In the rows, zero is written as 128.
The rows of Y fall into several groups, which share some directions, and each row is roughly a mix of its group's hidden directions.
Y:
[[173 141 107 129 101 183 129 133  64 129 107]
 [165 146  58 129 139 142 108 117  71 115 139]
 [185 127 143 116 109  76  80 140 102 120  94]
 [138 124 110  81 142 189 119 144 140 183  97]
 [132 203 142 120 124  88 161 138 161 164 138]
 [151 132  90 136  91 130 110 190 102  76 121]
 [162 128 105  86 107 140 135 188 140 179 152]
 [ 98 194 124  94 166 108 147 132 159 124 167]
 [ 91 139 108  77  91 126  72  95 101 141 122]
 [193 135 138 167 125 102 166 110 179 123 124]
 [ 89 126 149 134 134  73 126 146 200 144 145]
 [ 97  92 193 125  90 134 133 156 172 119 144]
 [119 155 120 137 125 161  95  85  72  75 137]
 [170 139 112 117 114 180 128 119  53 117 116]
 [ 98 117 170 163 177 131 124  83 154 170 112]
 [ 87 128 158 132 201 131 127 146 158 128  84]
 [169 106 150 170 120  72 166 156 159 135 111]
 [ 68 176 113 132 112 135 132 127 192 148 134]
 [ 68 134 144 121 142  99 134 129 199 141 155]
 [162 133 111 114 120 193 132 120  59 115 122]
 [146 137 125  42 134 143  79 137 144 144 128]
 [117 191 112 125 132 169 151 169 175 152 130]
 [ 87 105 115  85  83 135 103  68 109 127 115]
 [129  88 113  65 159 150 107 170 145 156 149]
 [181 157 124 116 101  75 137 143  81 152 151]
 [175 125 105 111 138 175 130 129  55 109 133]
 [ 82 128 137 135 120  94 119 160 204 149 146]
 [172 145 140 110 145 184 152 112  69 115 109]
 [ 50 144 160 110 136 135 122  99  80 122 140]
 [112 136 143 134 200 115 149 135 162 149  73]
 [135 126 128  70  85 140 129 152 126 150 196]
 [ 93 123 114 107 138 189 145  98 156 170 169]
 [181 159 126 151 182 127  80 103 104 118 114]
 [102 155 104 122 187 155  82  96 103 113  99]
 [ 57 134 150 114 141 159 145  85  93 143 103]
 [128 109 151 127 186 125 108 100 124 142  54]
 [ 88 151 162 127 109  84 124 151 194 151 134]
 [ 73 100 110 139  93 189  90 110 126 118 135]
 [164 173  88 148 111 117 120  95  83 110  86]
 [160 135 136 117 138  74 114 176 111  91  77]
 [131 109 180  84  85  83 138 147 160 141 107]
 [154 165  63 156 148 124 106 110  80 110 142]
 [101 115 128  69  72 164  86 128 113 142 121]
 [114 134 118  88 130 115 106  45  98 105 141]
 [109 101 170 205 141 115 141 128 130 170 131]
 [ 84  61 132 129 167 161 123 127 163 113 150]
 [107 112 206 124  94 120 151 127 179 130 131]
 [100  71 134  88 132 189 139 136 146 156 111]
 [116 138 126 103 184 167  96  85  85 127  99]
 [ 91  75 167 127  91 100 139 102 176 113 128]
 [106 162 104 107 100 138 111  90  79 150  74]
 [109 133 121 115 189 156 135  80 162 157  87]
 [110 114 134 148 123 157 134 214 166 139 144]
 [ 84  92 192 117  98  96 144 140 163 124 117]
 [139 172 112 134 147 166 103  96  66 115  93]
 [100 108 124 103 112 120 116 168 181 130 194]
 [154 185  82 113 133 137 110 120  69 145 102]
 [121 111 147 138 129 121 144  59  76  87  98]
 [149 134 123 112 146  95 130 204 168 165 141]
 [167 103 127 135 176  80 175 172 127 116 129]
 [165 121 114 121 143 179 139  94  59 106 116]
 [ 99 144 118 151 151 113 156 155  96 108  53]
 [103 126 150 166 161  95 141 156 116  70  84]
 [166 149 129 161 172  76 146 181 138 119 138]
 [108 188 146 155 140  63 136 101 103 121 112]
 [138 106 123  79 122  99 132  85 174 181 149]
 [163  92 131 110 151 125 128  92  55  99 141]
 [109 120 138 180 184 143 129 121 160 173  91]
 [ 53 117 163 115 102 134 122  72 133 129 122]
 [158 117 180 107 126  59 108 145  98 124 106]
 [ 69 171 149 104 112 151 150  81 151 150 144]
 [ 95 105 105 123  82 138  99  53 144 126 120]
 [125 141 123 147 113 124 136  55  81  93  90]
 [142 161  63 113 176 136 100 122  87 150 123]
 [100 144 119 107 159 157  92  79  75  94 119]
 [155 115 172 141 108  66 107 167  92 107 117]
 [196  90 115 146 139 133 129 121  68 113 104]
 [175 121  88 127 131 173 129 121  59 112 125]
 [131 139 118 112 132 101 110  39  97 102 124]
 [ 90 195 132 130 130  87 137  97 174 130 115]
 [134 130  95 106 110 170 112 201 148 152 157]
 [136 187  96 136 161 108 128 100  65 131 114]
 [ 91 139 111 141 119 182 137 102 164 152 187]
 [ 91 155  99 105  91 155 125  67  90 113 120]
 [ 90 119 152 181 149 147 146 123 165 180 158]
 [174 117 147 143 121  75 102 177 103 122  87]
 [172 155 134 145  99  55 131 104 102 141 104]
 [106 105 122  77 116 118 116 128 181 157 186]
 [184  65 127 146 115 118 111 138  76 120 114]
 [122 120 124 118 163 115 113 201 181 152 150]
 [124 177 138 165 140  68 134  72 141 126 119]
 [102  54 119 102 147 169 145 157 144 145 108]
 [107 142  92 101 148 183 142  72 161 149 138]
 [ 80 111 145  91 174 126 144  91 138 116 181]
 [193 153 105 117 178 111 151 160  99 118 147]
 [124 128 134 128 110 137 134  48  74  96 113]
 [111 125 119 161 189 138 148 105 136 123  59]
 [151 122 134  90  96 149  57 140 134 160 163]
 [ 85 157 111 153 109 172 129 183 102  92 116]
 [100 151  89 119 142 177 163  83 167 142 152]
 [127 164 109 139 171 148 103  92  85 119  72]
 [122 153  65 160 146 171 108 125  97 145  88]
 [ 82 138 118 111 174 186  88 122  97 109 120]
 [107  85 185 110 120  89 140 142 179 121 154]
 [144 141 123 140 150 125  95  44  98 101 115]
 [173 203 134 150  90 103 116 102 122 125 124]
 [154  87 118  88 126 154 142 158 164 171  82]
 [ 71 122 149 124 124 113 132 146 200 156 155]
 [164 112 156 130 119  75 101 167  88 106  89]
 [ 77 122 157 129 135  75 115 133 195 130 137]
 [109 141 119 150 113 126 128  59  87  80  97]
 [120 112 118 185 184  88 153 168 137 110 125]
 [138  84 166 172  93 132 154 166 157 109 163]
 [ 92 165 105 137 128 192 117 131  82 110  94]
 [165 159  83 111  76 112 113 139 116  75 142]
 [181 138 117 114 134 122 107  64 151 179 130]
 [ 82 132 151 100 137 188 144  69 115 120 134]
 [179 126 113 111 137 161 133 119  48 110 129]
 [ 82 144 147 128 131  64 121 132 190 136 143]
 [122 141  63 185 166 138 114 102 104 111 132]
 [105 127 151 166 165  99 140  95 113  79  78]
 [150 165  64 163 141 168 113 106 107 142 100]
 [109 155  90 104 141 151 199 112 161 143 152]
 [146 148 148 197 149 112 157 175 161 128 107]
 [ 87  82 155 105 184 158 128 129 155 101 151]
 [140 178 112 134 110 165 143 182  81 141  98]
 [ 90  71 178 108 152 170 129 100 134 113 135]
 [125 178 112 144 120  59  90 143  93 108 134]
 [113 106 119  73 135 128 110 121 181 173 172]
 [105 123 194 143 103 120 121 133 193 121 158]
 [120 101 137 137 141 132 200  99 119 189 133]
 [141 121 126 103 159 102 119 185 181 174 148]
 [132 123 135 148 131 113 146 221 162 142 130]
 [193 171 120 152 170 111 131 156 159 141 147]
 [159 150 109  90  70 104 149 143 121 122 183]
 [ 94  94 192 104 101 130 123 157 171 129 151]
 [172 115 115 115  61 112 119 163  85 119 156]
 [ 98 149  84 112 135 189 145 107 169 142 161]
 [125 109 134 118 157 140 129 199 176 175 136]
 [121 120 147  39 148 150  87 125 133 139 129]
 [ 83 163 101 142 131 158 163 101 181 162 138]
 [104 154 119 136 146 173 102 109  67  81 110]
 [184 111 118 151  94 112 104 194 111 135 107]
 [129 160 116 169 105 165 152 190 109 133  89]
 [159 114 152 105 112  86  94 162  83  88 100]
 [179 140 108 104  62  97 119 130  99 112 158]
 [171 122  89  95 102 125 117 181  92  99 100]
 [ 54 119 147  95 131 152 117 134  71 122 136]
 [150 117 136 150  61 116 183 156 156 156 129]
 [183  78 176 134 116 150 133 162 102 138 103]
 [ 83  80 123 140 166 177 144  89 159 123 132]
 [130 109 147 122 140 122 155 218 152 157 131]]
In each list below, one row fits none of the groups, and each other row fits one group, some only roughly. Which row is it?
  * z147: [139 173 103 101 179 123  88  89  89 129 110]
  * z736: [126 156 133 108  96 128 104 147 177 152 198]
  * z64: [ 95 155 108 201 133  98 122 134  98  88 130]
  * z146: [162  76 117 151 166 119 164 157 181 129 127]
  * z332: [196 163 113 122 126  94 121 182 102 116 132]
  * z587: [123 114  46 131 157 159 117 106  93 143 110]
  * z815: [147 162 119 192 123 159 131 156  99 113  78]
  * z293: [127 141 106 209 142 127 149  87 139 143  94]
  * z315: [120 100 127  88 101 100 104 102  63 115 166]
  * z413: [ 73  94 168 153 142 125 157 107 160 168 105]
  * z853: [104 110 151 165 142 169 153 163  97  97  76]
 -> z413
  * z776: [ 71 159 107  88 140 132 127 130 147 129 193]
  * z333: [114 161 126 166 156  77 134  73 111 102 157]
  * z570: [ 69 119 102 154 119 131 124 130 201 154 130]
  * z26: [106 127  92  80 101 165  65 142 112 149 123]
  * z820: [150  93 100  70  96 145  97 126 166 156 100]
  * z528: [ 90 111 190 119 132 169 130 157 179 133 113]
  * z289: [ 98 169  99 136 100  89 150 158  91  87  99]
  * z273: [136  96 170 140  68 132 133 141 185 148 152]
  * z811: [156 126  73 158 123  84  90 120  98  93 101]
  * z212: [130 180 135 190  94  85 111 114 123  97 129]
  * z485: [172 102 129  80 104 189 132 144 154 158 125]
  * z75: [ 61 126 147 117  74 152  96 100 104 117 125]
 -> z273
  * z950: [132 126  74 163 123 126 115 189 180 143 132]
  * z961: [106  91 165  89  57 117 127 149 143 126 108]
  * z884: [168 186 121 143 109  76 128 150 138 144  85]
  * z44: [192 158 148 147 149 109 178 155 143 146 100]
  * z320: [104 194 102 143 105  91 147  83 134 115 154]
  * z188: [125 171 101 151 121 183  93 119  76 102 113]
  * z347: [148  85 140 156 146 131 193 168 159 121 101]
  * z88: [114 107 160 123 178  98 162  82 116 142  78]
  * z157: [102 144 134 178 121  78 144  68 107  99 125]
  * z430: [141 115 150 118 130  33 124 113 111 123 151]
  * z383: [107 187  95 123 161 158 163 123 177 141 145]
 -> z320
  * z61: [129 133 132  87 112 136  86 132 142 122 212]
  * z452: [148 113 123 107  79 103 146 178  85  88 155]
  * z609: [ 98 101 100 111  99 187 126  82  87 115 128]
  * z267: [109 117 136 113 113  64 109  74  91  97 147]
  * z539: [ 72 166 100 130 135 140 117 154 194 130 147]
  * z717: [213 169 138 145 110 127 149 141 121 111 149]
  * z35: [123 187 148 115 189 125 157 123 171 110 112]
  * z974: [172 145 164 176 137  84 176 124 155 121 117]
  * z453: [152 170 136 184  96  87 118  93 139  92 139]
  * z489: [180  92 148 120 118  72  80 135 112 105 119]
  * z721: [ 91 105 192 121 111 161 134 122 180 138 101]
 -> z489
  * z432: [ 80 112 139 141 173 172 143  76 154 153 132]
  * z38: [114 114 142  96 172 184 128 175 126 173 112]
  * z305: [ 86 115 170 143 193 141 135 108 159 161 114]
  * z5: [165  77 190 112 147 150 157 113  95 136 127]
  * z971: [113 161 117 199 134  84  99 116 152 104 149]
  * z985: [163 171  98 164 142  72 126 136 143 116  83]
  * z97: [177  80 168 151 135  91 158 124 164 152 140]
  * z589: [166  82 167 119 127  73 123 109  80 114 127]
  * z198: [104 135 142 148 177 158 113  98 173 178  98]
  * z4: [135 112 114  89  89 194 119 133 133 164  85]
  * z446: [ 52 144 157 168 142  97 136 115 101 110 141]
  * z672: [174 120 135 127  86 112 130 140 182 179 162]
  * z911: [117 129 137 197 188 111 106  98 105 111 127]
 -> z911
  * z126: [190  85 163 124 137  96  90 117  89 132 125]
  * z801: [142 132  72 146 126 170 138  63 118 132  95]
  * z944: [150 103 208 112  97  96 126 139  98 135 113]
  * z640: [116 131 141 163 131 141 154 141  67  68  93]
  * z18: [ 46 143 126 108 110 122 126  92 150 138 165]
  * z627: [ 95 164  67 165 131 138 135 129 184 142 115]
  * z979: [ 71  97 129  99 104 109 114  78  85 109 140]
  * z671: [127  83 190  95 140  76 137 134 131 142 159]
  * z423: [115 176 148 166  98 120 123  73 105  85 149]
  * z892: [158  83 156 165  94 102 172 105 165 137 143]
 -> z126
  * z509: [151 108 131  88  78 138 118 151 113  65 162]
  * z748: [121 128 110  61 139  73 109 104 153 146 161]
  * z608: [116  76 168 103  61 136 124 155 149 118 114]
  * z723: [149 165  94 153 198 106 128 122  87 116 140]
  * z813: [ 86 161 166  99  93  85 134  94 139 155 156]
  * z592: [156 164 102 135  98 158 144  85  67 142 107]
  * z910: [ 83 156  93 108 163 139 107  98  83 100  95]
  * z728: [109 118 128 116  96  87 155 183 170 133 175]
  * z745: [ 74 156 131 129  80 107 125 129 178 170 145]
  * z118: [ 85 148 157 166 129  75 119 133  93  80 138]
  * z682: [117 182  86 102 147 130  71  99 104 110 144]
 -> z509
  * z740: [173 138 103 130 127  87 126 143  67 146  79]
  * z98: [152 128 152 145 156  76 100 168 118  98  76]
  * z443: [ 89 142 109 172 115 153 141  91 109 104  66]
  * z37: [148  91 123 107  87 205 112 142 146 149 124]
  * z51: [175 131 111  93  78 112  83 122  94  96 147]
  * z311: [ 92 104 136 147 190 156 148 108 151 170  96]
  * z958: [182 108 129  99  92  85 143 170  87 128 129]
  * z996: [131 117 102 176 173 121 165 122 127 142  62]
  * z303: [180 117 126 157 112  87 181 101 149 115  91]
  * z167: [157 140 114 172 116  74 189 115 130 158 133]
  * z104: [106 104 121  96  95  93 132  63 162 121 163]
  * z342: [ 65 136 108 134 157 142 111 103 105  91  76]
  * z462: [124  71 156 146  90 121 181 108 167 148 122]
  * z600: [ 86 147 125 145 145 126 171  64 124  80 136]
  * z617: [160 159  84 184 116 126 109  82 132  95 142]
 -> z740
  * z939: [ 79  94  97 135 130 146 104  63 111  94 127]
  * z478: [ 63 134 143 171 141  77 129 106 107  95 134]
  * z80: [166  82 151  85 103 165 127 171 157 146 141]
  * z253: [116  95 144 134  71 126 170 176 161 137 159]
  * z444: [189  97 112 126 136 104 118 120  61 100 133]
  * z467: [132 174 159 135  87  81 133  71 132 105 144]
  * z795: [ 98 162 118 128  83 177 131 168 165 167 133]
  * z450: [ 70 104 150 138 101  94 145 173 174 130 141]
  * z862: [123 128 158 180 133  66 170 166 118 119 116]
  * z814: [141 100 116  88  93 195 114 138 158 159 108]
 -> z450
  * z766: [192 174 163 146 113 114 179 132 143 125 128]
  * z397: [ 92 113 185  99  71  97 108 125 153 125 112]
  * z296: [114 115 116 129 108  70 159 179 182 146 132]
  * z933: [159 105 157 130 114  87 150  91  63 112 102]
  * z613: [176 102 122  62 137 158 151 116 147 170 123]
  * z511: [ 95 151 128 126 119 149 125 201 155 103 175]
  * z24: [113  73 147 143 119 139 134  50 104 126 111]
  * z31: [ 85 171 136 184 144  92 128  86 106 109 128]
  * z665: [185  84 142 132 152  81  90 151 101 122 120]
  * z579: [146  66 113 156 120 123 102  88  85 103  97]
  * z102: [ 94 134 122 172 112 141 168 136  89  86  79]
 -> z665
  * z242: [160 155 118 115  69  90 125 159 116  98 174]
  * z65: [187 125 100 100  94  82 156 159  99 141 121]
  * z173: [184 159 103 129  84 113 121 165  80 147 128]
  * z576: [167 127 106  75  71 138  98 141 118 140 167]
  * z30: [150  95 159 103 127  52 170 135 111 119 125]
  * z330: [157  93 164 178 123  97  96 107  92 141  92]
  * z918: [153 162 138 202 144 103 146 107 153 102 154]
  * z599: [143 113  91 202 135 146 163 124 129 161  95]
  * z171: [ 82 137 144 107  70 166 113 105  80 121 113]
  * z33: [129 134 133 202 142  70 120 110  92 119 136]
  * z41: [ 73 125 125  87  99 166 100  88  90 142 116]
  * z377: [ 86 135 119 135 131 127 125 114  72  54 110]
 -> z33
  * z645: [156 168  75 124 141 124 126  87  95 156  81]
  * z515: [137 121 104 163  93 146 127 187 178 169 122]
  * z917: [149  94 159 138 150 167 132 195 152 165 124]
  * z36: [152 152 124  83  76 101 120 101 124 106 184]
  * z199: [200 148 108 129 127 144  76 115  93 139 106]
  * z29: [112 115 130 200 173 142 148 112 120 150  83]
  * z577: [ 96 160 126 181 100  91 110  78 123  95 140]
  * z8: [166  96 168  97 154  65 125 134 105 109 151]
  * z122: [183 151 173 131  96 113 162 150 174 144 117]
  * z48: [119 129 111  77  89 155 111 161 126  97 188]
  * z839: [ 81 113 200  85  98 119 126 138 146 132 138]
 -> z199
  * z760: [162 183 178 109  93 116 137 157 122 145  90]
  * z229: [104 142 110 194 145 143 120 149 140  66 102]
  * z230: [167  89 155 116 158 119 111  87 163 157 174]
  * z583: [142 156 135 166  75 192 145 153 102 119 122]
  * z85: [169 141 106 101 191 175 100  99 123 133 117]
  * z788: [ 99 111 171 132 198 125 126 106 149 156  90]
  * z790: [122 118 116  90 133  51 118 117 169 128 167]
  * z750: [133 128 132  52 141 168 117 163 138 174 128]
  * z631: [182  89 147 153 100  76 123 112  95 154 119]
  * z193: [141 119 175 106  55 118 114 126 176 127 143]
  * z406: [ 91 163  98 139 167 141 135 147 201 125 122]
  * z172: [161 126 184 145 149 116 181 171 151 114 153]
  * z214: [154  68 121 153 130 133 140  68  86 128 104]
 -> z85
  * z354: [135 116 163 169 150 103 170 152 121  76 170]
  * z285: [119 159 121 169  91  92 114  98  76  87 139]
  * z988: [149 110 138 190 144 113 141  87 126 179  91]
  * z823: [ 96 152 102 144 124 206 131 143 167 129 103]
  * z805: [177  95 148 104 144  94 143 148 167 175 157]
  * z232: [103 115 128 171 125 104 183 166 105  75 131]
  * z861: [123 170 126 170  97  73  96 106 118  89 149]
  * z493: [119 189 153 169 154  88 129 114 130 100 169]
  * z998: [116  95 184 149  89 126 157 136 167 147 171]
  * z71: [133  80 157 131 106 106 187 176 153 148 125]
  * z574: [ 73  89 183 102 136 112 150 158 140 119 156]
  * z362: [152 112 154 164  89  71 161 143 160 108 157]
 -> z998
